In the data rows, the value 128 means zero.
In each game, the first row plays the second. By how much does the first row win? 20 means about a draw, 40 a big win and 0 a big loss. Wins can go round in a circle. Each row has two weighted sums of its numbers, A and B, taken from their middle values. A row wins by its A times the other's B, less its B times the other's A.
(131, 124, 132, 134, 127, 133, 118, 134, 119, 141)
(109, 080, 102, 141, 147, 151, 135, 089, 095, 103) ~ 14
(126, 143, 123, 120, 117, 127, 133, 144, 117, 115)
(149, 122, 127, 127, 125, 126, 117, 137, 126, 136) ~ 23
(117, 122, 118, 104, 121, 122, 121, 117, 108, 106)
(129, 140, 129, 128, 127, 146, 115, 107, 124, 149) ~ 18
(098, 126, 122, 118, 117, 138, 140, 122, 140, 119)
(115, 111, 122, 131, 137, 127, 131, 123, 137, 139) ~ 19
(122, 130, 140, 121, 146, 115, 129, 127, 108, 121)
(127, 110, 130, 124, 128, 123, 117, 152, 148, 134) ~ 19
(141, 128, 137, 123, 133, 104, 151, 118, 119, 131)
(116, 121, 132, 135, 138, 117, 128, 127, 133, 113) ~ 19
(109, 120, 124, 145, 127, 119, 117, 134, 121, 120)
(130, 120, 124, 133, 130, 124, 123, 117, 123, 131) ~ 20
(142, 085, 125, 138, 144, 123, 127, 129, 137, 125)
(117, 128, 117, 130, 135, 130, 136, 130, 124, 118) ~ 20
(129, 130, 137, 124, 121, 125, 148, 125, 125, 135)
(122, 125, 131, 143, 125, 125, 127, 115, 125, 130) ~ 19
(168, 143, 070, 085, 145, 127, 106, 151, 118, 132)
(112, 105, 116, 127, 156, 138, 142, 119, 127, 115) ~ 28
(255, 227, 203, 191, 111, 038, 032, 108, 098, 068)
(117, 128, 106, 134, 153, 134, 119, 122, 131, 107) ~ 27
(122, 140, 141, 151, 124, 122, 129, 119, 130, 126)
(121, 231, 255, 253, 161, 076, 000, 000, 011, 090) ~ 19
(137, 144, 138, 125, 123, 124, 120, 119, 126, 125)
(141, 153, 134, 132, 152, 240, 255, 220, 139, 066) ~ 14
(132, 128, 127, 120, 130, 132, 128, 122, 132, 142)
(126, 138, 125, 126, 121, 133, 133, 150, 121, 122) ~ 21
(107, 137, 120, 133, 128, 135, 123, 118, 119, 143)
(125, 124, 148, 108, 136, 136, 120, 140, 105, 101) ~ 22
(050, 091, 151, 129, 098, 150, 138, 137, 137, 127)
(120, 113, 142, 128, 130, 125, 124, 145, 120, 131) ~ 19
(137, 130, 136, 126, 122, 126, 140, 134, 139, 130)
(130, 130, 139, 125, 119, 133, 105, 133, 128, 129) ~ 19
(125, 136, 147, 158, 137, 119, 128, 100, 114, 121)
(120, 136, 132, 131, 130, 111, 132, 115, 132, 135) ~ 20
(088, 126, 096, 078, 107, 137, 091, 159, 212, 227)
(134, 131, 124, 120, 124, 125, 126, 132, 205, 255) ~ 11
(187, 163, 182, 223, 173, 088, 070, 065, 053, 115)
(140, 128, 120, 120, 116, 127, 146, 138, 143, 136) ~ 21
(122, 124, 124, 106, 131, 053, 022, 003, 067, 129)
(136, 121, 119, 122, 135, 126, 117, 141, 133, 130) ~ 21
(126, 120, 118, 137, 140, 123, 127, 120, 127, 122)
(137, 138, 152, 158, 109, 091, 083, 125, 190, 139) ~ 13
(129, 125, 124, 139, 132, 121, 137, 131, 125, 128)
(134, 124, 129, 125, 128, 112, 128, 129, 128, 135) ~ 20
(131, 128, 136, 133, 115, 123, 127, 122, 144, 140)
(122, 131, 115, 132, 114, 094, 119, 143, 142, 135) ~ 17
(115, 129, 129, 106, 106, 144, 149, 159, 152, 129)
(133, 124, 134, 131, 132, 134, 134, 127, 143, 145) ~ 18
(112, 136, 135, 136, 119, 129, 121, 123, 126, 132)
(204, 121, 136, 123, 134, 115, 138, 123, 130, 142) ~ 20
(142, 127, 130, 119, 134, 131, 128, 129, 132, 127)
(160, 147, 151, 110, 138, 143, 187, 172, 142, 117) ~ 22
(115, 145, 128, 137, 120, 091, 115, 122, 133, 132)
(139, 135, 141, 154, 145, 130, 120, 121, 114, 143) ~ 18
(106, 128, 141, 129, 131, 118, 124, 137, 125, 118)
(125, 116, 140, 126, 126, 129, 129, 132, 125, 120) ~ 19
(130, 128, 121, 125, 117, 117, 121, 142, 128, 131)
(132, 132, 144, 127, 125, 137, 145, 162, 136, 118) ~ 18
(128, 109, 127, 132, 132, 122, 134, 123, 116, 139)
(124, 133, 120, 142, 132, 130, 117, 127, 138, 142) ~ 20
(104, 144, 146, 096, 115, 150, 140, 150, 139, 130)
(134, 118, 138, 139, 124, 118, 123, 123, 125, 120) ~ 20
(113, 126, 142, 124, 132, 120, 126, 134, 123, 119)
(128, 142, 135, 118, 122, 122, 123, 119, 131, 134) ~ 21
(125, 136, 105, 139, 121, 095, 123, 095, 073, 094)
(132, 141, 146, 141, 123, 118, 102, 106, 116, 139) ~ 18
(132, 127, 154, 174, 167, 006, 000, 000, 167, 204)
(129, 142, 120, 138, 119, 129, 168, 157, 114, 119) ~ 19
(121, 118, 110, 126, 135, 138, 122, 126, 120, 122)
(087, 137, 156, 136, 135, 139, 122, 130, 133, 130) ~ 20
(139, 151, 176, 115, 113, 127, 103, 143, 126, 132)
(115, 142, 130, 124, 115, 128, 125, 124, 123, 140) ~ 17
(143, 126, 125, 137, 114, 116, 126, 131, 123, 126)
(131, 124, 116, 128, 140, 150, 154, 125, 127, 121) ~ 23
(120, 122, 124, 126, 130, 124, 128, 139, 115, 129)
(135, 122, 108, 141, 108, 112, 158, 143, 114, 146) ~ 18
(147, 137, 148, 136, 119, 125, 147, 121, 113, 135)
(109, 130, 137, 129, 123, 124, 139, 200, 255, 148) ~ 17
(124, 132, 126, 132, 125, 113, 147, 131, 116, 129)
(136, 130, 116, 118, 117, 134, 143, 108, 103, 140) ~ 19
(124, 117, 136, 130, 146, 130, 123, 131, 124, 138)
(126, 120, 120, 104, 113, 163, 187, 108, 112, 136) ~ 18
(131, 146, 074, 121, 143, 140, 114, 127, 111, 129)
(129, 129, 122, 126, 135, 128, 121, 124, 131, 131) ~ 21
(160, 155, 158, 124, 135, 119, 115, 137, 123, 116)
(132, 123, 131, 119, 134, 138, 141, 119, 120, 139) ~ 18
(124, 109, 133, 130, 128, 130, 111, 123, 134, 136)
(058, 154, 165, 144, 141, 116, 112, 118, 109, 133) ~ 27
(142, 118, 132, 128, 127, 132, 127, 123, 121, 120)
(184, 204, 202, 098, 090, 105, 098, 109, 102, 053) ~ 7
(145, 150, 122, 000, 000, 099, 255, 255, 255, 255)
(124, 115, 125, 132, 135, 139, 120, 148, 123, 132) ~ 21
(138, 109, 122, 119, 138, 136, 138, 118, 127, 125)
(142, 130, 118, 100, 114, 118, 141, 135, 154, 167) ~ 19
(119, 130, 120, 124, 148, 196, 217, 068, 000, 000)
(127, 145, 125, 106, 116, 132, 136, 130, 122, 134) ~ 28
(143, 137, 115, 127, 133, 126, 127, 117, 119, 135)
(130, 140, 127, 137, 127, 106, 140, 123, 140, 140) ~ 20
(119, 130, 125, 128, 136, 129, 130, 135, 131, 109)
(130, 126, 136, 115, 126, 121, 114, 131, 131, 129) ~ 20
(100, 135, 128, 128, 128, 128, 135, 127, 128, 135)
(135, 122, 126, 126, 129, 111, 133, 112, 151, 139) ~ 17
(130, 132, 128, 122, 129, 122, 141, 136, 131, 123)
(127, 116, 131, 131, 126, 128, 131, 127, 131, 126) ~ 20
(000, 000, 000, 042, 255, 255, 202, 227, 234, 159)
(139, 137, 133, 129, 124, 122, 130, 135, 111, 134) ~ 35
(145, 126, 130, 129, 122, 121, 127, 130, 128, 139)
(104, 124, 110, 107, 147, 149, 152, 125, 125, 116) ~ 22
